Turns in one plane each, and the order they were made in; the first pair answered
turn Q567:
[ -6  -9 -11  12 -22  -1  11 -10  -7 -17  -7  -8 -10  -4  13  11  10  13
 -18  -8   6] |-> [-15  -3  -4   4   4 -11  -3  26  11  12  12  -5 -18  16  -3   7   3 -15
  -5   3 -12]
[-17   7  11 -18  19 -16  -5  26  24  17  16   5 -20   9  16  -8   3 -18
  21  11   3] |-> [ 22  14  26  -5  17  -3 -20 -24   1  -2  12  -3   4 -17  18 -24  -2  27
  13  11  16]
[ -9   4   5   6 -14   8 -10  11  -7   0   1   3   1  -8  -6   2   4   5
 -29  -8 -10] |-> [ -9   6   4   3  -9   5 -13  20  -3   6   4   1   0  -4  -8   1   2  -3
 -28  -3 -16]
[ -5  -2   9   1   7 -10  -6   8  -7  -4  -1  -1   6   8 -18   9   4  -4
  -9   8  -7] |-> [  5   0   7   4   4  -6  -9  -5 -15 -10  -2  -3   8  -1 -16   8   7   4
 -10   5  -3]
turn Q145:
[ 30  -7   9  -4  -2  26  -2  -8   2   6  13   7  -8   1  -1  -1 -17   5
  -3  10  18] |-> [ 25   4  15   3   1  23  -5  -1   0  14  15   9  -8   3  -2  -4 -20   7
  -1  11  15]
[ -5  -4  11   8  17  -2  -4  14   4   5  -5   8   7  16   4   8  -8   0
  -4   3 -21] |-> [  0 -14   6   3  10  -6  -5   9  11  -9  -9   9  12  11   2  16  -3  -6
  -4   4 -20]
[ 12 -13 -19  -2  -4   0   9 -21  -3  -4 -11   5  -4 -13  21   1   8  23
  11  -3  -6] |-> [  3   1 -13   5   6   4   7 -15 -10  12  -9   7  -6 -13  23  -7   3  31
  14  -4  -9]
[ 9 -1  3  1  4 -3 -4 12  3 -4  1 -5  0  7 -9  4  1 -6 -5  5 -4] |-> [ 13  -8  -1  -2   2  -3  -1   3   9 -10  -3  -2  -1   1  -9   2   2  -6
  -4   8   4]
turn Q778:
[  1 -35 -24  -5 -30  -6  26 -13 -17 -39 -12  12   7 -26  11  11  20 -18
  -2 -16  14] |-> [-25 -20 -22  -8 -18  -3  42   9 -14  11  -4  19 -10 -18  27  -4  10 -30
  29 -17  18]
[  3  -3   6  -6  18  -3 -20  11  13   9   6 -12   1   2  -8   1  -3 -16
   9   3 -12] |-> [ -5   3  10   5  18   3 -21  11  -1   8   1  -9   7   1  -6  -4  -6  -6
   0   2 -17]
[-17 -24 -15 -24 -14   1  12  10  19 -12  -5  15 -15   8   3  11   4 -27
   7   6  16] |-> [-45   7  -1   8  -8  12  19  25  -7   8  -2  14 -14  10  14  -6  -4   3
   2  -7   5]
[ -9  -2   4   6  10  -8  -5  20  12  -4   1   9   6  19  -2  -9   3 -20
   0   3  -2] |-> [ -9   4   5  18  14  -9  -6  19   1  -7   3   7   7  20   0 -11   1  -8
  -7  -2  -3]
Now pairs of rows:
Each pair is 2 to 4 turns apart.
[ -2   6  -7  19  -1  13   7  21   8  -6 -14 -15   6  -5  -5  18   4   9
  -7 -12  -6] |-> [  6   5   0   3  16   7  -8  23  19  18  -4 -15   8  -2  -8   9  -3  -6
   7  -3  -6] -> Q778 then Q567 then Q778
[-15  30 -10   9   7  11   0  17 -15  30  12   0   6   3  26   0 -12  11
  10  -6 -11] |-> [  5  14  -5   6  22  -5 -29  25   1  -1  16  -9  17  15  -9  15  -8  -5
  -7   8 -25] -> Q778 then Q567 then Q567
[ 10 -17  -6 -22   3  -4 -13  15  19  17   8   1  -9  10  -4   6  -6 -37
  23  10  -1] |-> [ -2   9  -2  -4   5  10   1   7  -4  43   9  -1  -7   2  14 -16 -17  -5
  29   4   3] -> Q567 then Q567 then Q778 then Q567
[ -7  12   1   5  -3  -6   9  10   3  24   9   8  -2   2   7  -7 -11   0
  29  -4  10] |-> [ 17   7   5  13  -9  -5   0 -17  -9  -5   2   2  15  -7   4  -4  -8  27
   8  -6  13] -> Q567 then Q778
[ -8 -16 -25  -7 -29  -1  16  21  14 -15 -20  -3  -6   1   4  12   7 -18
  14  -5  11] |-> [-25  15 -13  11 -11   8  19  31   1  22  -7  -2 -11   5  17  -8  -6  -2
  24 -12   6] -> Q145 then Q145 then Q145
[ -8 -16   4  18  -1  -2  10   1 -13 -24 -14 -10   4 -13  14  29  15   3
  -4  -3  -2] |-> [ -4 -22   1  -1  12 -12  -3  15   7 -15  -7  -9  -2  -1   0  35  18 -25
  10   2  -3] -> Q567 then Q145
[-19  12  -4  -5  29 -30 -27  22  -3 -43  16  -7  27   0 -33  11   2  11
 -18  10 -17] |-> [ 19   4   0 -25  24 -23 -31 -24   1 -42  16  -5  31 -20 -25  -3   1  20
  -3  14   6] -> Q778 then Q567
[ 12 -27 -16  -8   0   1 -15  12  29 -25  -7   2  -5   5 -16  24   9 -26
   5  10   5] |-> [ 32  -7  -4  -7  -2  20  -8 -30  10   1  -3   3   4 -16  13  -6  -5   8
  26   7  27] -> Q567 then Q778 then Q567 then Q778
[  5  15   0  -2  -1   3   7  -8 -15  21   5   4  -4  -5  14 -27  -7  11
  11   1  11] |-> [  8  18  11  -2  17  -3 -14   5  -7  21  14  -4   1   5  -7 -21  -5   7
   4   9  -4] -> Q567 then Q778 then Q567 then Q567
[-26  24   2  13   6   8   5  29  -6  22   7   6 -14  14   2  -5  -3  -1
   3  -2 -13] |-> [  5 -14 -18 -28  -9   0   7   1  21   2   1   9 -17   4  -1   7  10 -30
  12   4  10] -> Q778 then Q145 then Q778
[-14 -11  -8 -17 -14  -1   9   6  17   0  -6  10 -13  -6  10   5   1 -16
  13   1  10] |-> [-22   5  -1  -9  -4   0  12  13   8  21  -1  11 -12  -2  12  -5  -6  -9
  17  -3   6] -> Q145 then Q145
[ 30 -18  21  -1  20   4 -26 -18  -3 -22   5  -5  35 -10 -15  -6   1  18
 -25   5   4] |-> [-24  -6  13   7  30  -5 -13  44  10  19  10   2   8  15 -15   1   1 -18
 -14   5 -17] -> Q567 then Q567 then Q778
[-14  14  21  30  19  11   1   0 -17   6   5  -3  23  -2   4 -24  -7  33
  -8  -7   1] |-> [-26 -13  -5 -11  -8   2  30  11  12  16  -3  10  -8   0  22 -12   2 -16
  24  -8  24] -> Q567 then Q778 then Q778 then Q145
[-17   7 -11   4   3 -12  14  26  25  31  11  -4   9  24  -4   4   9 -25
  13   2 -18] |-> [ -5  22   1  39  -1  -5   5   8  -6  -1   3 -13  33  15  -3   2  12  20
 -23  -9 -26] -> Q778 then Q567
[-13  18  -7 -13  13   3   7  17   5  58  11   4  -9   1  13 -25  -7 -16
  32   5  12] |-> [ -4  -7  -4  -9  21 -19 -25  42  20   4   7  -2   6  18 -31  12   6 -37
  -7  11 -16] -> Q778 then Q567 then Q778 then Q567
[ -1 -11 -11   7 -21 -11   7   9   3 -22  -2   3  -2  -4  -6  15   4   5
 -19 -13   4] |-> [ 29 -12  -8 -12  -9 -11  -2 -17  10 -12   4   0   2 -13  -4   3  -2   3
   1  -1  18] -> Q567 then Q567 then Q778 then Q567
[-26  12  -9  16 -12  11  11  14 -12   0  12  -4  -2   5  -5   7  -9   7
  -3 -11  -6] |-> [-30   8 -10   7  -9  13  17  16  -7   6  14  -5 -10   8  -4   7  -7   0
   4 -11  -3] -> Q778 then Q778 then Q778
[ -7 -14 -13  -8  -4  -6  15 -17  -3  14   9  -1  -5  -3  19 -12 -16  -2
   1 -35   2] |-> [  5  -4  -7  -7   6  -7   6 -20  -4  20  15  -2   0  -5  14 -19 -20   6
   5 -32   2] -> Q567 then Q567
[ -3  14  12  22  -5  11   7  -7 -18   9  -5  -1   4  -5   6 -16  -7  32
 -10  -5   3] |-> [  6   6   7  -5  10   7   3  -3   5  39   5   0  -7  -2   3 -22  -9   4
  18   5   9] -> Q778 then Q778 then Q567 then Q145
